rotation steps, each row followed by its count of steps:
The counts run from 0 to 605.
[109 115 131 150 123 169 126 172 105  94 145 136 166 159 144  85 103 163
 194  88 132 195 120 146 150  95 123  96 123 113 121 100 102 111  91 150
 100  96 114 113 154 136  90 120 124 134 132 131 139 147 124 103 167 115
 112 154 115 109 141  84 138  94] -> 44
[118 132 180 140 119 164 120 156 111 121 133 151 149 144 128 100 102 146
 149 125 144 190 134 156 112  74 135 117 148 151  47 133  99 136 106 166
 139  73 112 134 133 126 132 100 108 109 105 144 152 164 131  93 154 153
 162 130 100  84 138  92 137 128] -> 418
[141 119 145 159  64 135 135 145 112 105 167 137 154 118 129 130 131 184
 173 112 132 188 121 173 124 106 164 155 119 110 110 131 103 124 111  83
 121 121 153  95 152 127 103 117 174 101 118 150 140 170 152 105 145 156
 156  97 119  87 158 100 141 101] -> 3
[102 104 165 157  77 162 113 122 122  98 135 122 135 115 146  93 114 166
 138 122 121 187 101 162 124  90 158 114 164 133 117 163  72 132  92 139
  90 132  85 104 173 121  99 109 163 116 119 148 105 156 138 132 138 160
 151 121 111 110 155  93 128  94] -> 244
[135 128 152 178  95 135 103 139 139  95 125 115 154 127 127 104  72 142
 128 105  75 188 132 130 127  97 142 139 124 118 119 128  63 158 116 110
  91 154 108 153 142 116 118 153 165 112 110 146 116 159 127  71 127 144
 167 146 144  91 135  81 112 114] -> 326
[134 111 111 144 129 167 129 150 113 122 131 171 159 163 115  71  77 182
 137 132 143 178 154 133 139  77 146 127  99 146 126 152  87 140 111 149
  74  91  85 120 177 139 119 132 150  94 119 147 151 131 134  92 164 132
 142 132 125 132 144  80 138 118] -> 285
[145 125 137 163 121 124 112 157 116 107 147 147 157 132  91 127  55 139
 133 120  82 189 142 135 129  92 138 142 127 129 114 131  83 144  98 126
  99 108 107 130 146 130 113 120 158  88 137 148 129 155 101  80 160 157
 133  98 139 125 157  61  90  88] -> 331
[113 102 156 160 115 144 137 138 139 117 137 142 144 181 135  98 105 184
 167  87 141 205 101 139 125  87 145  79 110 155 133 132 103 143 125 116
  96 145  95 156 135 157 112 111 138 126 119 120 148 144 161 125 154 124
 160 146 116 118 121  84 145 129] -> 397
[148 112 155 155 100 130 108 142 163  97 135 117 151 185 147  82  83 157
 154  87  98 173 113 139 118  95 143 109 139 151 123 180  64 135 105 130
  87 100  96 111 132 124 117 142 119  92 112 163 139 123 121  89 141 127
 117 148 132 137 155 101 110 120] -> 79
[168  86 134 142 111 133 104 155 115 130 164 158 161 154 124 120 106 177
 158  90 129 182 144 122  91  82 144 168  93 145 107 143 112 163 123 139
 140 138 101 121 150 124 140 115 129  92 131 164 142 177 130  82 150 170
 146 114 102 122 162  82 127 118] -> 121
[130 130 152 144  88 128 116 138 117 103 143 129 136 119 118 114  74 150
 130 117 115 181  99 180 126  87 160 113 154 157 109 192  99 127  83 100
 101 102 110  96 145 130 101 105 151  80 115 165 129 153 128 127 143 161
 133 100 118 138 155  83 125  93] -> 458
[114 112 186 156 132 132 125 154 103 117 144 118 156 153 143 113  96 125
 123 113 103 203 118 170 124  83 150 109 144 159  95 141  55 149 104 132
 107  95 104 160 152 131 121 106 133 135  93 152 110 155 119 117 101 125
 154 153 114 119 158  82 130 104] -> 198
[131 103 136 141 124 169 133 158  93  92 140 138 176 133 103  96 107 186
 187 114 139 159 136 167 136  92 148 121 145 139 109 117 106 118 101 153
 128  82 108  72 153 139 104 119 120 107 129 149 134 179 124  77 161 133
 107 120 104 109 145 121 148 102] -> 258
[159 109 130 143  89 107  96 139  99 110 161 134 155 131  99 131  77 145
 146  91  90 167 122 145 117  82 134 139 101 142 120 146 105 159 100 108
 128 125 112 127 149 127 121 120 152  88 123 169 138 174 111  80 163 170
 128  94 118 125 170  75 108  97] -> 114
[111 118 117 146 113 174  97 150  89 118 116 154 145 116 133  99  85 180
 153 112 146 192 138 164 131  83 139 112  95 123 110 114 112 139  97 152
 127 116 123 126 186 106 112 108 158 123 108 159 120 163 132 104 159 157
 140 133 121  88 124  69 150 110] -> 498
[123 132 126 164 111 158 133 146 109 126 136 135 144 163 138  96  55 144
 130 134  84 199 120 136 156  77 141 106 117 153 151 131  58 152  77 132
  89 102 101 151 153 144  99 137 165 115 128 134 137 139 115 103 141 134
 146 120 144 124 128  78 136 122] -> 62
[105 122 157 146 117 143  82 133 122  97 113 114 153 121  92  98  96 178
 165  92 120 179 109 155 106  98 126  86 148 111  97 116 113 141 111 152
 116 142  80 134 143 132  98 101 126 116 139 117 123 174 137  78 168 149
 140 145  97 105 141  81 120 104] -> 370
[145 102 172 173 104 146 107 131 125 103 166 116 178 128 123 115 131 168
 167 108  82 173 131 128  99  97 142 152 128 121 116  89  86 162 114 129
 119 150 111 139 136 130 136 121 146 125 133 135 133 198 139  71 136 156
 153 120 111  75 146 110 127 105] -> 598
[118 126 189 161  79 134 127 132 133 119 121 119 136 153 143 111 107 142
 126 117 120 190 103 173 117  82 151 113 134 160  94 161  59 157 127 101
 121 115 117 156 129 130 123 127 142 116  84 152 128 158 149 105 114 139
 180 149 114  82 141  98 138 144] -> 191
[122 112 166 149  78 166 114 104 125  97 130 142 164 126 146  79 123 181
 148 157 111 158 124 165 125  94 151 117 142 133 114 141  56 139 104 150
 101  94 118 116 165 110 121 124 157 101 103 139 124 147 142  89 159 156
 138 112 108  74 148 127 128 120] -> 30
[149  91 170 159 113 130 143 136 128 111 171 157 172 158 103 109 133 142
 143 111 110 169 136 137 134  62 168 136  98 147 118 118  85 160 130  96
  82 104 103 162 132 153 140 121 145 100 103 134 156 168 136 107 156 159
 137 110 133  87 144  95 133 117] -> 167
[127 121 178 160 123 148 115 165 103 120 140 116 154 142 140 111 116 130
 128 104 125 194 133 160 100  83 148 144 136 146  66 130  78 147 119 136
 121 110 102 143 143 124 137 117 121 140  95 164 123 171 133  98 100 130
 177 162 106 101 150  83 155 114] -> 200
[118 117 171 156 104 121 112 124 128  79 160 121 169 132 109 106 104 157
 164 102  79 175 103 146 127  98 131 108 155 112 118 121  83 134 102 125
  85 130  93 130 144 135 104 110 148 108 142 121 120 164 113  97 160 153
 125 110 114 117 169  90  89  67] -> 594
[118 137 145 167 127 149 150 180  90 116 146 134 146 132 128 124  63 134
 152 101 123 221 119 149 150  92 145 116 143 148  96 123 109 133  85 113
 127 123 121 133 140 145  94 116 144 131 128 131 129 171 129 121 128 129
 177 128 134 118 124  58 148  91] -> 442
[113 119 175 161  96 137  88 115 131  90 145 124 156 126 119 109 104 146
 163  99  90 188 102 158 124  84 142  77 122 121 119 107 104 147  96 123
  97 129 115 155 134 121 114 101 146 108 128 121 128 168 124 107 175 168
 118 115 121  73 136  87 112  92] -> 379
[153 109 144 145 129 143 139 142 100 126 162 159 174 142 124 112  75 210
 145 126 149 187 131 174 121 102 149 136 103 166 109 151  90 142 125 117
 131 106 136 121 171 128 112 110 166 105 111 175 125 150 158 103 124 125
 165 109 114 148 142  90 150 121] -> 230
[128 112 182 164 167 134 129 166 130  96 152 120 178 144 115  92  91 154
 148 101 129 195 130 156 113  97 149 113 150 140  80 136  91 115 116 125
  79 101  93 130 141 143 113 105 119 128 106 153 119 152 133 115 111 116
 135 154 125 144 136  77 129  88] -> 206
[134 110 137 134 110 134 146 159 104 121 162 168 154 170 101 116 116 178
 192  96 156 183 136 140 124  75 135 116  99 143 100 119 130 139 129 121
 122 105 117 136 133 167 116 104 116 107 131 121 170 162 146  96 180 150
 146 118  99 114 154  79 145 126] -> 393
[117 105 129 154  86 173 105 135 150 109 120 155 135 144 161  77 114 181
 155 103 149 193 123 146 123  80 158 113 109 111 121 150 101 128 113 133
  82 125 109 114 176 106 116 118 159 102 112 148 130 132 150 121 170 160
 137 139 127  94 128  78 143 114] -> 507
[109 125 140 139  93 155 109 145 105 109 125 129 131 122 144 109  83 191
 153 102 163 206  96 169 116  96 140 107 138 137 107 162 116 120 103 131
 123 136 112 104 175 126  92  95 156 116 123 163 119 153 154 128 143 140
 164 143 106 138 154  69 153 107] -> 235
[141 113 157 163  93 132  99 147 159  94 130 104 140 180 153  96  96 143
 154  74  96 182 108 137 114  89 148 116 136 148 121 176  59 136  88 119
  97 119  95 110 128 128 113 145 119 104 115 160 137 140 122  86 128 130
 118 159 128 126 156 102 119 121] -> 80
[148 139 140 141 132 132 132 173  99 116 138 145 160 133  82 117  58 167
 149 110 149 182 124 157 120  95 156 134 132 166  92 161 123 124 105  97
 119 106 107 106 134 159  98 125 139  95 121 162 151 169 151  95 137 130
 169 122 121 156 132  77 160 116] -> 448
[152 130 138 165  91 134 101 152 127 106 140 130 155 118 108 118  84 138
 130 113  84 175 154 127 119  91 142 174 115 120 103 134  77 153 114 109
 109 138 109 135 135 127 127 160 160  97 114 150 136 172 127  48 136 158
 169 124 134  87 151  83 120 117] -> 328
[138 113 181 175 107 145 171 145 118 101 179 150 161 130 146 111  93 141
 153 115 125 199 137 137 155  97 156 139 135 151  84 121  75 139 112  91
 115 116 142 147 134 126 118 137 151 115 103 135 130 159 138 116 122 140
 182 112 134  73 124  91 124 100] -> 436
[136 120 131 161  84 145 109 151 147 112 116 117 145 177 126 102 110 140
 153  98  97 177 111 145 124  77 171 115 141 143 144 166  64 135  84 119
  91  98  78  92 121 145 110 140 132  91 116 148 157 148 114  83 154 135
 109 137 137 114 148 108 140 132] -> 296
[125 106 151 148 113 123 126 150  93 113 174 150 160 166 116 128 106 140
 182  88 108 192 122 151 135  76 140  94 108 133 129  97 112 144  96 121
 119  97 116 148 141 151 117  90 132 115 128 126 151 171 115 115 177 155
 114 100 112 107 159  75 124  87] -> 386
[133  85 151 146 117 157 154 153 106  95 155 152 170 125 120 103 110 187
 177 103 166 176 140 158 133 104 150 135 160 139  84 147 104 119 114 151
 129 105 106  67 157 124 109 115 119 104 122 154 118 165 127  97 151 133
 141 118 104 123 154 108 124  85] -> 474
[124 105 160 159 114 184 119 142 106 109 155 140 168 146 169  84 122 170
 169 127 119 186 142 150 127  91 135 124 120 125 112  99  73 144  94 167
 115  88 131 135 171 106 126 123 142 130 105 147 124 154 123  93 147 140
 133 129 110  72 134 109 131 114] -> 38
[130 119 152 177  83 140 132 130 132 131 138 142 139 156 153 139  78 174
 136 136 101 211 119 152 125 107 139 133 135 148 120 141  53 152 116 130
 153 135 141 134 146 126 115 118 166  98 128 144 126 141 123  72 135 152
 181  98 120  92 147  92 101 136] -> 571
